In the data rows, 128 means zero.
Here are some points, one per row:
[118 123 149  82 100  71  75  92 142  84 154 104  65 143 143 151 107  97
 211  78 175 163 167 146 134  96 109  99 133 152  89  94]
[166 129 134 186 105  40 170 153 111 169 158 118 225 128 107 112 132 114
  69 134 117 128 123 123  83 146 106  82 128 191 133 132]
[111 172 169 132 130  89 117 139 130 103 132  80 147 126 121 212 153 126
 133 139 124 127 167 155 108 129 143 152 116 120 152 134]
[141 154 138 138  86 108 134 105 178 147 146  71 121  99  75 168 122 129
 135 155 201  80 165 135 162  99 128 132  75 137 158 135]
[101 108 145 121 138 103 119 115 126 148 117  96 148 122 111 108 193 153
 120 132 134 101 133 128  73 116 144 104 126 166 117 203]
[154 134 151  90  99 147 164 172 172 104 143 116  86 171 153 132 101 137
 109 124 109 170  87  64 121 148 163 137 146 116 174  77]
[208 122 131 155 111  86 116 163 102 211 131 147 133 140 130  97  98 166
  92 145 122 128  72 146 177 110 210  65  95 187 107 121]
[105 150  73 209  81 150 155 134  71 225  85  93 173 130 110 142 136 123
  77 156 112 101 140 191 156 112  59 136 187 129 147 167]
[183  89 122  96 135 167 147 141 113  99 134 129  95 197 108  85 120 206
  95  90 105 126 153 143 126 110 128 145  94  81 119 160]
[128 126 146 110 161 140 112 140 102 133 129 137 105 117 147  41 105 186
  85 134 139 162 100 123 148 126 143 134  86 115 141 143]
[100  99 188 149 130 144 115  99 118 104 159 104 164 121 115 181 158 124
 162 147 128 128 138 119 131 154 119 173 143 128 134  73]
[ 31 143 148  98 130 224 149 134  94 138 137 112 142 118 112 101 143 109
 105 160 107 103 165 155 122 140 161 154 140  90 208 167]
[134  99 127 113 123  67  99 166  90 118 147 181  87 111 150 117 106 150
 106 116 149 114  43 116 152 123 165  96 110 142  59 181]
[113 213 147 152 143  90  86 158 130 175 127  70 170  96 132 173 156 143
 132 153 174 101 198 196 168 124  84  87  95 106 140 183]
[ 91 117 127 127 199 145 125 204  81 173  74 130 144 124  95 105 153 146
  80 138 140 139 140 109 146 144 138 125 158 149 142 116]
[139 154  68 170 141 108 137 132 123 111 139  91 152 119 112 127 158 129
 110 119 107 142 188  93  94 156 148 155 119 143 137 215]
[140 155 138  95  65 167  66 139 150  61  63 133 133 181 111 163 157 108
 143 137 131  83 192 106 141 114 157 133 106 108 185  62]
[ 82  72 102  37 182 220 135 120 131 120 109 186 148 166 142 144 154 126
 165 145  85 124 173 172 111 189  94 111 136  77 205 160]
[101 130 143 120  92 109 140 106  85  88 152 182 109 128 108  98 114 171
 165 105 128 172 112  94 156 134 148 128 130 131  90 163]
[120 142 158 141 155 133 107 114 197  70 134 131  85 131 150 159 108 108
 117 119 133 164  83 110 102 117 175 128 114  70 127  90]
[117 137 127  85  90 146 117 163 120  99 148 174  94 148 112 172 136 128
 174 114 186 126 143 122 196  73 106 174  84 100 114 120]
[125  86 113 106 178  61 160 124 139  93 102 166 133 122  95 141 173 144
 110 112 123 157 108 118 129 185 175 160 140 176 109 122]
[ 83 167 104  73 118 129  50 134 121  53 143 129 190 130  66 129 168  94
 188  88 171  90 178 117 126 132  95 158 106  47 154 136]
[ 41  83 116  56 124 197 147  81 153  69 176 139 115 127 133 133 124  91
  85 155 120  86 157 189 101 134 109 172 186 107 177 143]
[183 117 133 120  71  83 100 132 165 116 151 106 101 156 104 134  88 101
 210  79 139 121 162 138 159  97 111 145 128 156 144  47]
[203  71 141 206 174  64 147 182 152 145  83 127 209 118  78  66 116 157
  47 134 122  91  86  99 142 129 154  78  88 180 115  73]
[129  87 147  84 136 112 121 179 149 166 120  96 148 151 108 113 160 178
  88 180 105 143  96 114 116 123 113  98 162 136 134 166]
[133 164 124 171  95 131  97 110 142 125 155 151 124 104 159 162 123 122
 223 123 144 127 202  61 132  59 104 156 136 118 104 103]
[ 72 121 116 162 130  84 121 100 148 182 130 114 113 122 114 160  77 132
 132 120 117 169 102 109 126 166 139 133 103 106 115  93]
[103 132  61 100 139 179 152  63 126  69 114 107 160 149 125 113 105 163
 137 171 130 138 120 164 119 119 133 174 149 109 140 129]
[147 124  87 152 159  89 116 118  82  72 111 165 111 179 126  80 114 134
 126 110  71 139  93  63  90 150 142 129 137 128  91 127]
[ 61 118 134 102 115 204 146 123 125 134 103 124 141 153 156 120 145 132
 146 139 107 146 171 165 142 149 109 165 144 124 117 152]
[118 127 149 206 125 111 150 126 103 156 140 134  92 114  89 129 169 130
  88 109  75 137 111 104  81 157 128 126 166 152 128 166]
[121 141 131 112 138 204  86 123 131  86 153 153 114 126 159 163 141 167
 163 116 183 135 122  66 121 120 150 147 158 122 118  94]
[153 144 120  67 193 108 148 133 122 139 165 166 122 177 111  69 121 180
 157  90 111 121 146 132 155 138  92 138 144 102  93 173]
[150  88  85 110 103 190 130 144 118  99  48  83  73 185 116 142  99  74
  65 137 137 108  77 148 137 136 109 122 139 137  81 106]
[ 64 111 138  98 129 196 182 127 128 113 117 108 104 135 147 138 119 106
 145 213 102 168 150 188 139 186 102 146 189  97 133 123]
[106 129  18 148  89 177 196 103 110  89  94 134 111 112  87 157 120  82
 150  33 102 101  93 146 117 107 110 117 163 113  93  73]
[146 100 106 129 122  94 115 172 133 157 122 143 128 173  99 108 193 129
  82 138 115 151 108 145 140 173 113 201  55 147 162 138]
[127 141 167 152 113 103 148 148 183 169  70 136 174 122 109 144 133 118
  99 134 183 102 148 110 184  76  87  97  69 200 171 135]
[124 199 124 177  54  56  48  58  66 149 206 153 144  74 125 182 150  57
 208  74 169 146 114 134 102  86  89 163 144 160  93  96]
[ 78 133 122  95 124 115 107  87  88 162 145  93 116 101 201 103 131 168
 188 112 177 131 118 126 122 137 121 166 142 135 107 145]
[ 90 125 186 146 166 198 172 136 132 228 124 142 202 141 108 148 144 151
 115 189 114 141 138 195 129 138 108 108 119 127 148 174]
[104 135 117 143 105 152 137  91  75 127 109 113 144 126 147 113 127 131
 139 132 194 122 147 156  82 107  53 177 198 102 130 141]
[139 151 172 143 128 106 120 166 174 156  77 172 106 149  93 113  86  98
 109  95 123 131 128 112 154  80 126  71  69 101 194  74]
[125 104 134 186 129  70 119 138  77 235 153  90 177  99 153 126 188 121
 138 132 117 141 116 121  87 125 143 121 141 194  90 169]
[ 98 112 182 152 157 188 121 123 202 128 199  72 141 109 170 153 157 122
 151 143 148 126 152 145 156 119 139 139 121  58 138 133]
[183  88  64 118 148 198 140  66 151 110  86 170  47 169 130  95  81  92
 112 137  86 152 107 105 162 117 138 150 153 129 147 111]
[165  93  52  98 175 150 129 121 123 111 130 149 122 119 139 142 151 130
 129 103 122 123 128  96 121 162 168 123 124 120  94 138]
[164 110 139  97 122 129 132 124 139 145 155 139 118 117 159 203  90 131
 125 110 140 119 113 107 153 153 200 150 142  92 156 125]
[109 205 146  81 148  90 149  95 110 120 197 104 115 141 178 157 133 101
 172 109 123 135 107 130  79 119 156 123 152  65 115 107]
[157  98 123 115 127  76 100 136 120 132 103 135 147 121  96  87 147 143
  46 125  82 138 108 124 132 102 146  95 101 128 130  81]
[145 113 147 191 123  52 150 110 109 132 105 130 153 133 142  94 112 127
 104 158 115 131  84 119 136 129 152 141  98 163 106 154]
[124  98  76 123 123 224 170 140 126  66  87  81 150 202 153 110 151 107
  67 141 156 111 100 165 139 138  96 134 179  96 170 149]
[159 130 144  77 167 153 142 148 128 119  97  96 137 119 136  83 133 145
  91 167 101 133 150 124 164 125 194  94 100 143 142 121]
[199 114 132 141 115  65 136 172 141 163 122 151 160 120 150  66  94 138
  61  74  87 190  59  94 157  90 105  82  89 242  70 100]
[154 149 140 121  50 103 126 168 108 170 142 178 174 108 171  97 147 203
  72 170 105 106 141 129  89 144 156  65  75 180 122 142]
[172 117 196 132 130  87 174 157 158 137 134 131  98 103 128 167  90 157
 109 105 113 129 118 100 173 123 114 116 126 129 119  95]
[142 144 118 156 162  33 131  97  84 193 149 157 183  67 149 134 148 105
 127 139 110 174  82 135  81 122 129 122 160 207  82 152]
[156 175 185 210 113 107 109 114 184 191 163  71 166  70 141 146 158 133
 185 100  81 135  90 153 125 173 109  82 147 153 147 151]
[133 167 105 139 107 114 120 168 121 133 179 148 102  96 167 127 166 102
 123 169 178  76 172 171 142 106 113  70 117 132 149 129]
[169 144 140 112 127 154 171 125 154 103 114 134  69 129 120 164  80 189
  87 114 137 138 145  89 102 113 154 114 130  84 125  67]
[170 130 131 163 127 107 107  93 201  89 145 130 104  96 138 158  58  75
 159  20 134 153  81  76 120 150 179 129 140 137  97  88]
[192 127 137 108 122 156 118 111 137  96  91 108 123  94 176 163 147 135
 180 151  97 131 106  84 109 125 134 119  81  75 153 118]
[179 126 136 101 174 118 114 124 194  96 114 113  89  93 143 120 110 111
 131  89 103 140 129 102 156 137 153 154 169 112 105  50]
[208 136 165 176  93  39 101 130 144 135  86 168  62  90 148 139 116  69
 164  77 164  80 138 137 150  91 137 121 124 191 152 117]
[159 124 110 171 136 164 116 115 128  69  67 148  84 196  94  99  83 105
 115 124 120 128 106 177 162 102 116 161 157 149 132 136]
[163 170 199 174 150  90 172 155 160 183 149 103 168  83 162 179 162 127
  93 154 162  94 131 143  85 125  81 110 113 129  73 115]
[120 167  89 106 128 157 136 104 136  32 146 109  73 100 119 102 123  95
 221 143 152 104 180  70 154 102 121 146 100 109 181  69]
[144 110  86 114 130  97 111 116 132 144 120 160 132 135  88  97 135  75
  79 153  98 146 153  36 143 183 126  92  88 128  80 148]
[111 159 132 185 135  92 109 140 129 156 185 130 136  55 139 181  74 138
 116 151 143 138  90 153  95 104  69 102  99 154 126 103]
[ 82  41  73 110 123 181  86  73  67  39  73 117  61 202 124 123 137 112
 188 110 129 155 149 171 102  87 128 165 205  80 166 156]
[ 63 156 139 124 167 124  96 108  66 165 171 135 132 142 179 127 132 185
 156 137 138  51 153 164  37 178 107 169 103 115 126 216]
[134 130  92  99 129 171 187 148 147 134  75 155 136 148  95  91  70  92
 142 166 121 145 159 193 130 136 127 124 176  91 133 104]
[137 117 166  74 180 158 158 172 135 163  97 155 133 130 121  90 182 183
  67 147 131 119 146 127 209 157 111  73  90 121 167 176]
[ 99 107  90  86 125  97 110 106 116 140 143 118 111 140 169  88 150 167
 128 139 103  91 106  85 127 116 144 133 137 115  88 130]
[ 49 105 130  90 124 225 127 115 135 103 113 149 152 124 104  87  62 117
 174 150 115  96 115 174 112 157 118 170 143  83  70 182]
[ 45 138 170 165  91 222 189 121  85 165 151 108 162 104 107 109 124  88
 108 138 136 127 130 213  97 116 118  99 133 160 107 158]
[116 147 101 149 137 124  75 129 136  83 196 129  96  97 127 160  89  77
 207 148 126 172 115  57  74 142 128 128 145 128 127  96]
Along one direction, these points spread out more than along any other. Take the direction at right angles to it along which they spread out most. Go by this last direction. How many in every 100 of the points above lie lower along it than each point below? Answers are rounded to whole numbers. More than half of the points above lie lower than the first one.
[125  86 113 106 178  61 160 124 139  93 102 166 133 122  95 141 173 144
 110 112 123 157 108 118 129 185 175 160 140 176 109 122] 52
[157  98 123 115 127  76 100 136 120 132 103 135 147 121  96  87 147 143
  46 125  82 138 108 124 132 102 146  95 101 128 130  81] 43
[179 126 136 101 174 118 114 124 194  96 114 113  89  93 143 120 110 111
 131  89 103 140 129 102 156 137 153 154 169 112 105  50] 89
[111 172 169 132 130  89 117 139 130 103 132  80 147 126 121 212 153 126
 133 139 124 127 167 155 108 129 143 152 116 120 152 134] 54
[147 124  87 152 159  89 116 118  82  72 111 165 111 179 126  80 114 134
 126 110  71 139  93  63  90 150 142 129 137 128  91 127] 72
[105 150  73 209  81 150 155 134  71 225  85  93 173 130 110 142 136 123
  77 156 112 101 140 191 156 112  59 136 187 129 147 167] 1
[169 144 140 112 127 154 171 125 154 103 114 134  69 129 120 164  80 189
  87 114 137 138 145  89 102 113 154 114 130  84 125  67] 81
[140 155 138  95  65 167  66 139 150  61  63 133 133 181 111 163 157 108
 143 137 131  83 192 106 141 114 157 133 106 108 185  62] 80
[100  99 188 149 130 144 115  99 118 104 159 104 164 121 115 181 158 124
 162 147 128 128 138 119 131 154 119 173 143 128 134  73] 61
[124  98  76 123 123 224 170 140 126  66  87  81 150 202 153 110 151 107
  67 141 156 111 100 165 139 138  96 134 179  96 170 149] 8
[120 142 158 141 155 133 107 114 197  70 134 131  85 131 150 159 108 108
 117 119 133 164  83 110 102 117 175 128 114  70 127  90] 87
[101 130 143 120  92 109 140 106  85  88 152 182 109 128 108  98 114 171
 165 105 128 172 112  94 156 134 148 128 130 131  90 163] 68
